Small tables with named rows and columns. After each table, cells are looked up by row and column.

Ref =
         Zudir  Neroro   Les
Lozub     -306    -127   435
Luvemis   -296    -254   400
Gizutev   -188    -455   425
Vato        15    -192   571
Daf       -149    -393  -988

Vato, Neroro -> -192
Luvemis, Zudir -> -296
Daf, Zudir -> -149
Gizutev, Zudir -> -188
Lozub, Zudir -> -306
Lozub, Les -> 435
Vato, Les -> 571
Daf, Les -> -988
Daf, Neroro -> -393
Vato, Zudir -> 15
Luvemis, Les -> 400
Lozub, Neroro -> -127
Luvemis, Neroro -> -254
Gizutev, Neroro -> -455
Gizutev, Les -> 425

Tini:
	Zor	Mumupug	Buku	Bavamez	Lepuraf
Gozade	-108	-396	-79	-469	252
Kekir	-314	323	-196	377	218
Faseg	28	637	280	785	-210
Nekupov	762	-591	792	-413	-526
Nak	-17	532	192	606	-157
Bel	-116	-390	-129	-374	247
Tib	-613	-237	-568	-215	678
Safomeb	-208	637	53	736	-27
Mepo	463	-680	478	-618	-276
Kita	-279	261	-85	217	241
Nefunen	-444	-393	-495	-423	610
Loke	-308	-30	-279	37	375
Ris	613	-720	720	-560	-373

Lepuraf of Nak: -157
Lepuraf of Faseg: -210
Bavamez of Nekupov: -413
Lepuraf of Gozade: 252
Bavamez of Loke: 37
Buku of Mepo: 478
Zor of Nak: -17
Lepuraf of Ris: -373
Row with the largest Bavamez: Faseg

Zil =
fields: Zov, Kof, Gup, Nik, Zudetak, Vigim, Keze
Sog: [128, 57, 179, 91, 235, 174, 167]
Ruzofaf: [98, 145, 124, 113, 106, 183, 166]
Lofe: [102, 48, 166, 96, 203, 143, 128]
Satu: [127, 73, 168, 101, 169, 150, 122]
Met: [103, 155, 138, 113, 95, 206, 168]
Rudokas: [119, 55, 249, 69, 23, 143, 120]
Sabimis: [82, 143, 117, 141, 94, 150, 125]
Posobo: [128, 117, 134, 117, 122, 125, 126]
Vipagip: [167, 143, 217, 219, 111, 160, 115]
Suk: [124, 152, 147, 77, 84, 241, 173]

What is the Nik of Vipagip in Zil?
219
What is the Gup of Satu in Zil?
168
What is the Kof of Sog in Zil?
57
What is the Nik of Sog in Zil?
91
What is the Nik of Sabimis in Zil?
141
What is the Vigim of Lofe in Zil?
143
What is the Zudetak of Lofe in Zil?
203
What is the Zov of Sog in Zil?
128

Davo =
|  | Valap | Liriki | Tof |
|---|---|---|---|
| Livit | -2664 | 6997 | -3667 |
| Zadas | 4206 | 7023 | -8867 |
| Vubize | -5017 | 3522 | 2604 |
| Dob | -5892 | 9651 | -3426 |
| Runasa | -6933 | -2546 | 9195 |
| Kiti | 7798 | -5579 | -6167 |
| Ruk | 8693 | -8763 | -72 |
| Bezun | -2203 | 8254 | -4509 |
| Zapil | -7580 | 7905 | 4996 |
| Ledi | -4221 | -3296 | 8469 |

Ledi, Liriki => -3296
Zapil, Valap => -7580
Runasa, Tof => 9195
Runasa, Valap => -6933
Ruk, Liriki => -8763
Livit, Liriki => 6997
Kiti, Valap => 7798
Ruk, Tof => -72
Bezun, Valap => -2203
Vubize, Valap => -5017
Dob, Valap => -5892
Zadas, Liriki => 7023
Livit, Valap => -2664
Dob, Tof => -3426
Zadas, Tof => -8867
Bezun, Tof => -4509
Dob, Liriki => 9651
Row with the largest Valap: Ruk

Table Magaze
,Vosa,Nak,Kis,Mekot
Bes,170,163,166,167
Sev,163,172,167,165
Meler,96,248,162,59
Nam,206,83,147,112
Pog,149,193,169,155
Zelu,120,228,166,110
Dok,167,165,167,166
Buzu,189,125,159,154
Guk,142,202,169,148

Mekot of Guk: 148
Mekot of Sev: 165
Nak of Pog: 193
Nak of Guk: 202
Kis of Zelu: 166
Mekot of Nam: 112
Mekot of Pog: 155
Vosa of Sev: 163
Mekot of Bes: 167
Vosa of Nam: 206
Nak of Zelu: 228
Vosa of Guk: 142
Kis of Nam: 147

Savagom
|  | Zuvof | Zesiba | Foziter | Gegal | Mumubov |
|---|---|---|---|---|---|
| Nisobep | 2540 | 2019 | 8297 | 2291 | 957 |
| Vikige | 2727 | 4927 | 2728 | 1928 | 7755 |
| Bipef | 2319 | 2657 | 5522 | 2656 | 1725 |
| Vudaka | 7828 | 2234 | 1615 | 6656 | 2975 |
| Pupug | 2064 | 7286 | 2431 | 1462 | 7327 |
| Sif | 5095 | 2445 | 1767 | 7404 | 2316 |
| Nonokis | 2321 | 1783 | 6936 | 3036 | 972 |
| Lapovep | 1923 | 6684 | 4047 | 1168 | 2916 |

Zesiba of Vudaka is 2234
Foziter of Pupug is 2431
Gegal of Vikige is 1928
Zuvof of Vudaka is 7828
Gegal of Bipef is 2656
Zesiba of Sif is 2445
Mumubov of Vikige is 7755
Mumubov of Sif is 2316
Zesiba of Nisobep is 2019
Zuvof of Vikige is 2727
Zesiba of Lapovep is 6684
Gegal of Vudaka is 6656
Mumubov of Nonokis is 972

Sume =
fields: Kir, Zab, Kis
Rizi: [-0.382, 0.599, -0.571]
Tukoro: [-0.328, -0.262, -0.571]
Fug: [-0.414, -0.262, -0.340]

Fug, Kir -> -0.414
Tukoro, Zab -> -0.262
Rizi, Zab -> 0.599
Tukoro, Kir -> -0.328
Fug, Kis -> -0.340
Rizi, Kir -> -0.382
Rizi, Kis -> -0.571
Tukoro, Kis -> -0.571
Fug, Zab -> -0.262
Row with the largest Kir: Tukoro

Table Guka
,Bil,Gar,Duvozu,Feg,Lozisu
Suk,108,168,185,76,183
Patol,52,157,230,170,174
Pinukis,154,186,80,59,218
Gamuli,206,147,187,83,79
Sove,96,173,55,217,167
Dafurit,142,64,131,178,113
Garom,169,66,59,45,160
Bop,149,222,95,199,130
Vodufum,173,47,162,208,222
Gelip,215,221,168,228,104
Bod,159,221,66,210,149
Livud,59,111,99,181,181
Tifar,214,50,208,130,167
Tenidi,176,232,192,129,235

Pinukis, Duvozu -> 80
Gamuli, Duvozu -> 187
Patol, Lozisu -> 174
Garom, Feg -> 45
Gelip, Lozisu -> 104
Vodufum, Lozisu -> 222
Vodufum, Feg -> 208
Gelip, Bil -> 215
Pinukis, Gar -> 186
Sove, Gar -> 173
Sove, Bil -> 96
Tifar, Feg -> 130
Sove, Feg -> 217
Bod, Bil -> 159
Garom, Lozisu -> 160
Patol, Bil -> 52
Garom, Duvozu -> 59
Livud, Feg -> 181
Suk, Feg -> 76
Which row has the largest Bil? Gelip

Bigisud:
|  | Zuruv | Tif | Siz | Lesevav | Tav | Sukifi | Nodut | Nize | Bup | Bibiri |
|---|---|---|---|---|---|---|---|---|---|---|
| Peket | 26 | 73 | 28 | 30 | 163 | 193 | 214 | 56 | 82 | 175 |
| Filev | 149 | 124 | 80 | 139 | 49 | 192 | 153 | 138 | 106 | 88 |
| Gof | 192 | 141 | 183 | 209 | 95 | 50 | 49 | 225 | 206 | 123 |
| Vuzolu | 65 | 43 | 160 | 70 | 228 | 77 | 149 | 73 | 157 | 206 |

Vuzolu, Nodut -> 149
Vuzolu, Zuruv -> 65
Filev, Tav -> 49
Peket, Bup -> 82
Filev, Nodut -> 153
Peket, Bibiri -> 175
Vuzolu, Sukifi -> 77
Vuzolu, Nize -> 73
Gof, Sukifi -> 50
Peket, Zuruv -> 26

